(in the rows, 128 means zero)
Each path below is one point turned by a fixed rotation once a step. After each direction that follows a path, write how fast that rotation turns it, in deg/step (0 if it stays still).
Each turn is a multiple of 5 degrees from 10 to 175, or 0.
Each row of a path follows its step; steps can be skipped.
Rotation 1:
step 9: [131 136 121 115 127 125 137 125 130 124 129 130 138 130 123 128 118 132
 136 121 134 115 133 124 127 124 124 121 121 128 137 126 127 121 130 122
 121 129 136 126 126 123 129 145 136 130 126 130 120 132 122 129 132 129
 132 132 131 136]
step 13: [114 139 132 131 126 122 128 140 132 123 130 123 122 130 129 131 125 126
 128 132 128 121 123 128 125 123 128 126 131 119 122 136 126 139 131 123
 128 123 125 114 122 127 120 131 129 129 133 124 123 121 137 136 117 127
 123 136 136 137]
step 15: [140 117 135 130 123 134 126 123 127 135 128 122 140 130 126 127 133 130
 135 127 136 129 131 129 123 123 112 130 133 140 124 123 129 125 131 132
 123 129 122 124 134 126 128 136 132 129 131 125 131 133 128 137 143 124
 126 129 116 120]
step 18: [117 133 119 140 134 122 126 134 132 125 115 124 127 128 136 123 135 122
 132 139 132 123 118 135 131 136 126 127 132 130 127 140 134 139 126 121
 117 126 120 131 131 129 124 121 123 129 127 126 122 125 123 128 130 122
 123 136 128 135]
step 19: [123 140 128 125 118 129 119 134 130 132 137 135 122 131 128 137 130 127
 125 129 136 129 129 130 121 127 135 138 138 122 130 132 126 127 132 132
 124 142 124 126 119 145 136 131 125 128 130 122 129 135 125 123 132 124
 130 126 115 130]
step 20: [136 124 132 133 124 139 130 127 129 135 139 125 135 132 124 124 122 134
 129 128 129 123 129 115 124 114 120 131 130 125 128 123 130 134 136 130
 131 118 134 114 136 130 136 132 128 129 127 122 136 125 134 128 131 116
 133 122 133 128]
step 23: [124 129 125 135 125 123 126 139 135 131 128 131 141 124 135 125 133 124
 139 129 124 127 118 136 120 139 127 124 127 138 124 119 132 127 120 133
 128 136 119 136 137 131 127 118 132 129 130 129 132 123 125 128 133 125
 138 131 129 137]
step 27: [142 123 135 128 127 128 142 125 117 120 137 130 136 128 128 135 128 129
 123 127 131 133 126 139 119 130 125 133 130 134 122 122 116 130 133 122
 119 122 118 130 126 135 130 131 133 127 132 118 133 131 127 123 128 137
 126 125 123 132]
step 29: [121 133 130 126 133 122 128 129 130 134 119 128 125 134 131 124 128 133
 130 126 121 123 128 133 140 115 133 109 121 128 119 139 125 123 130 134
 130 137 130 132 123 127 130 125 130 130 120 140 127 131 129 121 140 126
 135 137 130 126]
Directions:
[130 127 127 128 128 128 129 130 129 131 128 128 130 126 128 127 129 130
 128 128 127 127 128 127 128 131 126 128 124 129 123 129 127 126 127 130
 128 127 127 126 127 126 125 133 128 129 129 130 127 131 131 126 130 131
 130 127 128 128] : 55
[129 130 127 127 129 125 128 128 125 128 122 130 128 128 130 127 128 128
 130 129 126 129 129 130 128 124 125 129 127 128 130 127 127 129 130 125
 127 127 124 127 130 126 128 130 126 130 127 129 129 129 128 130 129 129
 127 128 124 129] : 125
Rotation 2:
step 1: [120 127 122 126 127 121 120 132 145 134 124 125 131 125 133 132 135 140
 121 128 135 120 128 128 127 139 124 129 124 130 126 133 127 125 124 124
 131 123 125 122 127 124 132 131 127 132 123 141 120 143 130 121 131 128
 122 130 132 138]
step 7: [126 134 138 130 126 120 135 131 126 124 120 132 117 121 138 124 132 137
 137 118 136 119 136 132 126 132 122 129 136 137 130 129 122 138 124 133
 130 125 135 122 120 118 127 132 133 131 123 131 130 129 125 120 134 128
 120 131 121 126]
step 10: [127 129 129 117 127 125 131 132 133 133 128 124 122 132 137 128 126 136
 123 121 131 129 120 139 132 137 127 123 119 129 122 133 127 131 116 121
 128 114 124 123 138 120 127 135 140 123 129 123 122 135 133 129 137 126
 122 121 127 134]
step 13: [123 131 128 127 129 127 133 145 129 134 116 138 131 129 126 130 127 128
 127 120 129 117 138 135 133 133 119 122 129 130 124 117 132 125 121 126
 128 123 122 124 130 124 124 130 125 130 129 137 126 119 120 135 123 128
 119 126 132 143]
step 14: [129 127 139 140 134 123 142 139 130 125 125 131 122 125 130 130 121 138
 126 116 131 118 130 138 131 123 133 130 135 139 122 120 136 125 127 135
 128 128 134 126 131 121 126 125 129 130 133 129 127 125 128 128 120 126
 130 135 134 119]
step 19: [111 130 125 131 127 121 135 133 127 128 126 122 126 127 132 122 125 137
 123 124 121 118 129 128 135 135 121 135 120 127 122 133 132 130 115 117
 131 131 128 113 132 125 129 130 128 127 128 129 127 141 127 129 128 124
 117 130 127 122]
step 27: [128 123 130 123 125 125 128 128 130 132 129 127 124 130 134 134 128 130
 125 124 125 117 133 130 124 139 116 131 120 127 138 130 131 127 124 131
 136 120 117 118 131 125 133 137 133 127 138 134 127 141 133 130 136 134
 113 135 128 132]
step 28: [119 127 126 127 128 122 136 138 133 133 126 125 129 134 126 124 124 133
 131 133 129 125 139 138 141 142 127 120 131 126 121 129 137 132 121 131
 133 116 120 118 130 121 126 130 135 120 140 128 134 131 127 123 124 124
 127 123 130 126]
step 29: [121 125 139 128 128 130 135 148 133 136 128 131 132 135 134 140 132 136
 120 126 118 122 124 133 125 123 136 127 128 128 124 125 136 124 119 129
 126 129 129 120 131 126 126 141 126 123 132 136 123 137 126 126 124 123
 124 128 131 125]
Directions:
[126 128 126 129 129 128 126 125 129 129 126 127 126 129 127 126 128 128
 127 129 127 126 128 131 129 127 127 130 125 130 133 126 127 127 128 129
 127 126 125 131 129 129 128 127 125 127 132 127 130 127 126 129 128 127
 127 127 128 132] : 100
[129 130 130 128 131 127 128 128 124 127 131 130 129 128 129 129 127 132
 129 127 126 124 125 129 126 126 125 129 129 125 130 127 126 131 129 128
 129 126 127 129 127 130 129 130 130 127 127 127 129 129 130 130 127 126
 129 128 127 127] : 145
[131 131 127 130 132 131 130 127 131 128 129 126 125 128 127 130 125 128
 128 129 129 127 130 128 130 127 128 127 128 125 128 127 126 126 128 127
 126 129 127 129 128 127 128 126 130 129 125 131 126 127 128 129 129 126
 127 131 129 129] : 35
[126 125 127 127 130 128 125 129 126 128 128 130 126 131 128 129 126 128
 132 125 131 130 127 128 128 127 131 127 130 125 127 127 127 130 124 127
 129 126 128 128 128 131 127 127 127 130 128 128 131 129 126 128 131 128
 128 128 130 129] : 140
[126 131 127 130 126 126 129 127 128 127 126 127 129 127 125 126 127 128
 131 129 129 126 129 129 130 124 131 129 128 126 127 130 131 129 130 129
 127 129 127 126 132 128 125 129 130 128 129 128 129 128 130 131 128 127
 130 128 131 128] : 125
[126 129 130 127 127 128 128 126 126 126 129 125 126 130 127 127 128 127
 127 131 129 126 128 128 126 130 131 129 126 125 127 126 127 132 127 127
 129 126 126 129 127 126 128 129 127 128 127 130 127 129 130 124 127 131
 126 127 131 126] : 40
[128 126 124 127 129 126 128 125 128 131 126 128 128 127 126 129 131 128
 130 128 131 129 124 128 127 129 128 130 126 130 128 129 128 130 128 126
 126 128 126 127 128 128 128 128 130 130 127 125 124 127 131 126 128 124
 127 131 128 127] : 45
Rotation 3:
step 13: [122 135 132 124 129 130 125 133 134 127 138 144 119 140 129 125 129 123
 131 130 118 124 134 130 131 123 137 121 119 122 124 123 124 125 126 125
 121 122 129 130 135 124 138 136 132 133 130 133 137 137 125 122 124 129
 121 126 129 136]
step 14: [132 137 121 138 117 131 116 128 139 137 131 127 131 132 135 127 123 137
 130 128 122 135 123 126 132 121 138 125 130 120 128 129 132 123 132 131
 127 127 126 130 133 126 132 142 125 128 134 136 124 132 121 137 132 129
 113 132 125 132]
step 15: [129 134 126 130 128 131 124 136 121 142 125 122 120 128 127 134 125 133
 132 123 126 125 125 131 129 131 131 123 125 120 131 126 125 129 132 124
 123 131 135 125 125 123 138 115 126 121 130 150 132 129 117 127 131 138
 120 131 131 132]
step 18: [128 132 125 128 124 135 130 125 125 138 130 126 130 123 133 139 138 135
 136 130 138 125 129 135 125 119 138 129 134 126 139 132 129 128 127 123
 119 127 134 132 128 126 128 113 127 131 126 132 139 132 121 137 118 123
 136 127 131 123]
step 22: [120 118 120 126 125 128 132 140 137 136 129 135 132 123 125 133 132 120
 133 131 121 126 127 135 128 123 130 125 131 116 130 124 137 124 128 121
 134 128 124 128 135 135 138 141 133 124 125 125 138 123 123 136 134 132
 123 126 127 133]
step 24: [126 138 130 126 126 126 141 132 127 142 122 133 130 128 140 133 128 136
 135 136 126 136 135 129 126 129 135 129 134 117 124 135 120 129 116 124
 127 129 133 128 132 119 134 127 128 135 129 129 131 131 120 131 127 129
 120 122 129 137]
step 27: [126 135 127 135 121 121 136 134 119 124 139 135 124 135 130 126 126 132
 136 137 131 127 125 124 133 133 125 125 132 124 140 132 127 134 123 127
 126 134 129 127 125 126 139 123 131 127 138 137 135 142 126 131 123 122
 126 120 122 121]
step 28: [122 125 110 124 123 128 123 124 134 130 133 133 126 123 127 127 123 120
 136 130 133 127 130 134 135 123 139 125 131 127 128 123 122 129 126 120
 121 127 121 125 132 131 130 129 135 123 128 138 140 137 132 130 125 114
 121 131 122 124]
step 29: [132 132 130 128 120 131 120 118 135 129 139 123 124 135 127 129 136 126
 127 123 124 118 123 128 138 119 136 126 127 128 139 131 123 127 129 132
 127 128 123 120 127 122 131 127 131 125 120 137 138 134 124 137 118 126
 128 126 131 142]
Directions:
[129 126 126 128 129 126 128 130 126 130 128 129 130 126 128 129 130 133
 129 128 131 130 129 125 124 129 127 128 125 131 129 127 127 127 126 128
 130 130 128 131 128 124 129 125 128 129 127 128 126 127 128 127 127 125
 129 128 130 128] : 45
[128 129 124 130 130 126 128 128 127 128 129 128 128 130 128 127 128 129
 127 128 128 128 130 126 132 128 129 128 126 127 129 130 124 126 126 127
 129 128 126 126 129 127 131 128 127 128 127 127 126 129 131 125 126 130
 124 126 125 127] : 25
[131 127 127 126 128 131 127 131 129 129 129 129 128 129 125 127 128 124
 129 128 128 130 128 125 127 126 127 124 127 131 126 127 128 127 130 127
 129 126 128 129 126 129 127 128 128 129 124 128 132 128 129 127 127 129
 128 126 125 131] : 115
[128 127 127 129 129 129 130 127 129 130 126 129 132 125 130 130 129 127
 130 128 130 128 131 132 126 125 127 126 129 128 127 129 127 125 126 127
 126 127 128 127 129 131 127 128 127 127 127 125 127 129 127 129 129 126
 124 131 125 129] : 175
[126 130 125 129 127 127 129 126 127 131 129 125 128 127 127 128 127 128
 126 127 128 129 127 128 126 127 128 126 128 127 126 127 128 128 126 126
 131 130 129 129 127 126 124 129 126 127 131 125 130 128 126 125 128 133
 128 128 130 131] : 45
[130 131 132 126 130 128 127 126 127 127 129 126 126 127 128 130 129 131
 128 128 128 130 129 129 128 126 128 129 126 131 128 130 128 128 128 125
 127 130 127 126 129 127 128 125 130 127 124 129 132 129 128 128 129 132
 127 130 129 127] : 130
Rotation 4:
step 0: [125 126 126 124 126 121 134 129 115 127 124 129 123 121 131 117 133 125
 122 118 137 132 124 128 127 122 132 141 134 127 132 123 120 118 129 129
 120 111 126 136 128 122 121 132 128 123 126 122 114 126 123 130 128 127
 128 127 135 119]
step 9: [129 122 124 123 125 143 129 123 125 141 125 122 132 132 123 121 122 124
 115 133 139 133 133 133 132 128 130 128 127 129 131 135 138 117 122 130
 129 138 132 122 133 134 129 114 132 128 120 120 133 132 134 123 128 122
 121 132 123 132]
step 11: [138 122 126 131 131 124 131 123 122 114 131 128 128 116 142 131 135 124
 137 120 120 133 134 130 123 129 124 138 130 123 126 117 124 126 126 136
 125 123 119 125 132 127 125 130 135 132 134 130 122 129 142 126 131 123
 123 129 134 116]
step 12: [130 144 126 136 124 125 143 118 124 120 125 126 125 126 128 133 128 138
 124 132 130 126 132 129 121 121 123 132 135 129 124 124 127 118 125 138
 131 133 123 136 123 130 133 128 128 128 130 125 128 125 133 126 111 137
 136 118 124 122]
step 14: [121 127 133 127 125 120 115 145 138 137 136 133 131 126 129 128 114 132
 129 131 126 128 120 130 132 120 134 137 122 131 123 123 127 129 135 129
 128 129 130 113 131 131 127 126 137 131 123 135 135 124 127 134 131 117
 134 123 134 122]
step 15: [130 124 127 122 134 129 131 119 129 133 118 129 129 132 132 114 122 127
 138 122 109 121 122 112 126 122 134 128 123 128 123 126 119 126 136 130
 124 127 122 126 137 129 131 127 128 136 136 135 129 128 134 136 130 123
 128 120 124 125]
step 22: [132 121 113 131 136 122 125 126 127 130 130 126 120 127 128 128 131 131
 134 128 120 128 125 133 131 119 115 128 136 128 118 127 126 132 124 136
 123 122 128 120 138 121 126 130 137 116 138 139 130 129 127 123 126 127
 131 125 119 114]
step 27: [129 125 114 123 123 129 122 115 116 132 128 124 126 134 136 132 127 129
 123 130 123 138 129 121 134 132 124 130 132 138 128 130 123 120 130 133
 122 133 120 140 127 139 124 134 120 132 120 124 124 124 123 129 141 121
 119 121 129 126]
step 28: [130 119 128 118 131 141 132 129 119 121 137 121 137 132 123 132 138 135
 125 129 132 134 131 127 129 126 131 134 133 127 128 119 122 121 130 135
 132 128 134 132 111 123 131 137 131 138 121 135 129 126 130 114 128 126
 127 130 133 132]
Directions:
[127 126 129 130 128 128 129 129 127 130 126 130 127 130 130 127 129 128
 129 126 127 125 130 130 128 125 127 126 128 127 131 122 129 127 129 128
 127 128 128 125 128 127 128 126 126 128 132 128 124 128 128 127 128 128
 128 124 127 126] : 100
[128 128 129 127 128 132 129 129 130 131 129 127 124 127 131 131 127 127
 128 129 127 127 126 129 128 126 130 131 129 127 128 126 129 129 126 125
 126 124 131 127 127 130 129 132 128 130 128 127 129 127 128 127 129 129
 127 130 129 127] : 100
[126 129 129 129 127 128 126 127 130 127 126 127 125 129 129 127 128 132
 132 128 126 127 129 129 130 130 128 130 126 130 130 128 126 127 130 131
 130 129 128 128 126 128 130 128 131 131 125 130 127 129 131 126 128 128
 125 129 127 127] : 110
[126 125 127 130 129 129 126 131 125 126 125 127 127 131 129 129 127 129
 126 131 130 129 124 131 127 127 130 126 130 128 127 130 127 127 128 129
 126 127 127 128 128 127 127 126 130 129 126 129 128 128 125 129 130 127
 125 125 128 126] : 80
[131 128 130 129 125 128 128 129 129 124 128 129 126 124 128 129 124 128
 129 126 127 127 125 128 127 126 127 127 127 130 131 129 129 126 127 130
 128 129 126 127 127 128 127 128 126 127 126 127 126 127 127 128 127 133
 126 127 132 129] : 55
[126 129 129 128 131 128 128 131 130 126 129 127 129 126 129 130 125 125
 125 128 128 130 131 129 127 130 129 128 127 130 127 128 130 127 125 127
 129 131 128 127 130 124 130 128 128 131 130 128 127 127 129 126 128 126
 125 128 129 126] : 145
